Rows are one point carried round by a steady rotation, each followed by how many ticks it has turned.
The counts run from 0 to 749.
[152 118 113 154 146 117 118 147 158 111 110 117 126 127 142 142 113  95
 178 128 106 142 103 181 151 118 170 174  92  87 157 108  88 110  99 111
 166 143 161 114 114  78 110 137 120 114 155 185 109 135 150 168 140 141
 111 102  81 158 134] -> 467
[116 131  94 107 118  94 120 149 117  96 141 157 120 138 130 103 131 160
  74  98 120 146 127 152 127 139 153  96  95 112 172 151 190 149 182  67
 158 125  97 154 130 150 115 107 112 101 101 137 140  83 147 127  81 135
  94 105 130 155 160] -> 219
[176  95 161  99 121 127 127 137 141 110 127 184 149 114 153 135 139 172
  76 154 116 140 104 131 145 111 145 171 183  95 145 137 114  94 165 146
 176 121 136 101 121  86 106 141 115 151  88 101 108  90 127 114  94 128
 157 104 124 110 158] -> 234
[175 139  94 105 120  91 102 124 109 138 114 169 139 147 150 152 170 107
 143 152 112 166 126 178 164 151 125 176 137  96 142 136 181 107 140 115
 196 147 143 127 129 103 108  90 116  84 116 151 122 109 117 144 107 130
 145 109  91 148 143] -> 57
[167 157 130 119 151 106  94 149 151  86 156 143  86 155 122 142 136 131
 103 144  93 114 142 111 160 154 129 177  86 130 148 111 114  70 154 131
 141  87  89 136 117 148  95  91 119 121 118 112 141 128  99 120 143 101
 137  85 167 163 149] -> 485
[137 124 103 118  99 120 147 166 116 118 103 150 126  94 173  99 126 162
  72  71 118 121 116 148 154 124 146  92 155 103 136 124 136 149 175  73
 168 143 117 146 134  87 131 124 115  91 117 149 118  67 169 128  80 153
 115 128 121 131 155] -> 411
[119 134 124 135 126 128 138 161 121 111 150 131 140 138 127 117 139 134
  66  80 143  91 153 103 124 135 147  62 100 131 149 135 144 167 155  59
 112 104  73 166 173 170 115 135 151 102 163 114 136 108 161 102 107 134
 106 130 134 150 145] -> 586
[165 169  90 106 130  89  92 139 108 127 154 152 101 164 130 154 166 118
 117 128 108 130 162 122 166 178 104 157 100 128 138 131 165  95 155 109
 159 104  88 147 135 136  94  72 134  76 136 120 162 123 100 120 131 112
 147  99 145 155 144] -> 715
[155  59 126 119 121 131 144 100 156 121 116 165 176 112 115 145 137 166
 147 146 127 179 122 150 103 120 137 134 104 119 156 178 139 140 118 142
 121  81 157 113 133  72 105 163 141 170 103 152 126 106 120 118 106 120
 128  84  96 137 149] -> 34
[151  94 109 124 159 115  93 108 149 120 158 167 110 142 131 164 115 154
 195 156 104 177 107 142 137 130 135 155  81 116 157 184 112 113 119 162
 132 104 123  95 125  89  75 112 141 139 114 158 130 153 108 143 146 116
 130  93  88 153 156] -> 263
[ 95  99 108 147 162 137 131 160 162 126 149  99 169 135 129 121 126  99
 147 139 150 137 123 161 136  98 183 106  81 109 180 168 153 165 122  73
 141 129 108 150 143 182 128 130 113 113 142 135 107 126 155 155 132 126
  72 141  95 137 139] -> 202
[170 167 124 124 141  92  99 170 153  86 142 128  93 152 119 137 142 109
 108 131  97 109 146 135 167 157 133 186  81 113 153  97 117  69 147 100
 163 109  98 144 117 148 103  90 102  99 143 118 135 115 116 132 140 118
 132  80 160 165 142] -> 66
[132 126  68 119 118 144 163 157 130 189 103 119 184  98 172 117 151 121
 158  95 142 133 143 130 183 142 104 113 168 138 107 159 154 156 150  89
 128 130 118 176 148 105 137 107 146  62 143 143 135 101 151 126 120 122
 114 159 113 116 132] -> 159
[180 130 104 131 105  89 115 130 114 117 107 186 116 125 155 145 156 144
  98 103 100 142 129 166 148 144 142 138 119  91 153 125 127 105 144  99
 178 136 128 109 133  58  89 119 115 102 120 161 123  81 133 129  97 152
 137  81  95 157 162] -> 44
[141 128 160  78 129 117 111 147 129  61 142 147  87 146 121 117  96 162
  86 142 116 154  84 124 126 115 142 183 141 119 149 103 139 109 203 143
 158 128 137 118  77 135 117 112 121 140  76 124 146 125 147 135  97 115
 151 101 155 146 143] -> 460
[114  89 163 138 166 158 123 162 172  98 156 111 125 116 155 117  87 153
 152 135 125 131  70 134 148  78 193 135 139 102 157 134  60 133 126 138
 136 142 116 109 111 107 112 155 127 151 121 135  93 143 165 160 143 133
 116 144  97 124 148] -> 417
[140 157 132 131 158 120 102 155 138  86 149 103  69 159 126 147 103 118
 140 105 110  97 134  96 137 150 129 154  60 140 133  95  76 114 135 135
  96  97 105 138 125 133  95 102 162 116 169 146 162 175 134 140 163 116
 133  98 151 178 133] -> 724
[162 130  92 120 109 121 133 124  89 185 111 120 167 138 142 157 157  81
 172 118 151 156 122 145 139 155 107 147 160 111 100 134 163 158 119 105
 148 141 149 135 156  97 119 111 170  82 170 172 145 145 150 133 123 135
 152 152  82 133 118] -> 744
[150  94 134 140 125 176 171 149 162 179 104  99 207 102 139 134 137  97
 162 125 162 104 141 113 142 108 127 127 162 126 114 133  98 154  98 118
  96 101 145 151 159 105 133 172 169 131 177 135 120 138 149 114 143 113
 127 141 107 113 110] -> 568
[130 147 120 111 132 104 110 156 129  76 111 106 113 168 103 122 122  80
 113 134 129 147 119 165 132 128 156 181  77 104 159  84 164 121 157  83
 172 140 147 150  92 169 133 111 118 110 150 153 144 121 149 156 102 126
 109  98 127 177 120] -> 471
[117  68 146 115 127 155 159 127 163 102 109 125 160 109 127 114  76 156
 152 128 139 170  84 146  96  89 156 134 116 120 152 141 115 164 140 141
 115 116 172 112 100  84 127 182 138 176 110 164 128 124 163 148  99 124
 115 113 100 142 130] -> 226
[172 127 132  90 146 107 100 145 139 113 160 166 132 147 140 139 150 144
 108 168 108 151 123 137 173 130 143 184 148  99 156 157 142  78 169 141
 187 112 111 119 108 139 101  92 103 118  79 100 117 103 104 119 123 113
 137 104 134 119 161] -> 246
[147 117 123 114 142 141 108 118  88 172 174 143 125 142 158 165 125 151
 174 127 140 153  96  94 140 137 124 128 173 120 102 170 113 155 137 161
 120 122 108 112 163  90  87 111 186 102 142 139 149 180 137 129 153 129
 162 170  85 111 146] -> 135
[150 101 102 135 122 107 116 124 119 133 128 183 138 109 161 144 148 145
 123 115 108 156 110 166 148 121 169 111 133  83 160 166 138 131 132 101
 173 146 115 104 154  77 100 125 120 103 118 161 107  92 140 133 100 150
 115 120  70 142 168] -> 642
[148  98 189 109 125 118 124 124 137  77 124 128 152 166  84 132 106 109
  97 163 146 149 111 140  76 121 167 177  98 103 166 102 150 130 141 116
 137 106 160 114 110 152 111 166 146 175 135 128 132 143 144 130 100 108
 143  78 127 153 123] -> 51
[147  99 113 106 150 138 140 152 189 133 122 150 150  94 167 115 118 163
 173 150 109 156  92 151 183 102 138 172 161 121 141 162 112 103 151 159
 156 112 133 127  95  81 119 114 107 128  75 122 116 101 125 145 143 109
 124 126 129 109 147] -> 20
[152  73 138 119 135 158 163 135 193 136  99 147 192  81 144 123 138 147
 153 143 122 141 134 149 152  98 140 153 147 120 149 163 111 117 113 141
 127  89 162 127 118  75 125 161 113 165 102 139 106  88 127 124 127 109
 120  94 116 119 133] -> 21
[127  86  91 122 129 120 136 106 142 123 113 151 152 123 119 142 120 127
 173 122 125 180 117 174 104 124 154 121  67 111 166 167 161 159 121  99
 129 113 154 121 123  90 109 146 134 133 126 190 134 107 139 147 105 130
 100  91  74 173 137] -> 35
[147 116  87 147 120 136 158 125 130 188 119 134 179 102 156 152 159 122
 159  89 142 106 161 120 148 143 113  84 128 133 118 159 121 155 101  94
  91  99 114 144 187  81 110 132 173 101 176 156 131 115 136 113 145 127
 124 135  97 135 131] -> 351
[160 113 191 124 130 131 118 128 132  86 148 127 121 166  89 152 108 121
 104 144 137 112 126  88  83 133 130 174  98 125 139  99  89 127 129 144
  95  81 142 104 131 127  94 162 171 173 171 138 153 172 138 127 127 113
 168  90 139 159 126] -> 89
[152 159 118 120 129 108 132 166 157  88  94  99 128 141 108 123 136  75
 112 120 121 105 155 153 136 147 131 180  67 115 160  75 145 103 139  79
 142 108 139 159 108 151 138 122 119 114 159 148 149 108 142 132 111 114
 111  71 150 181 115] -> 65
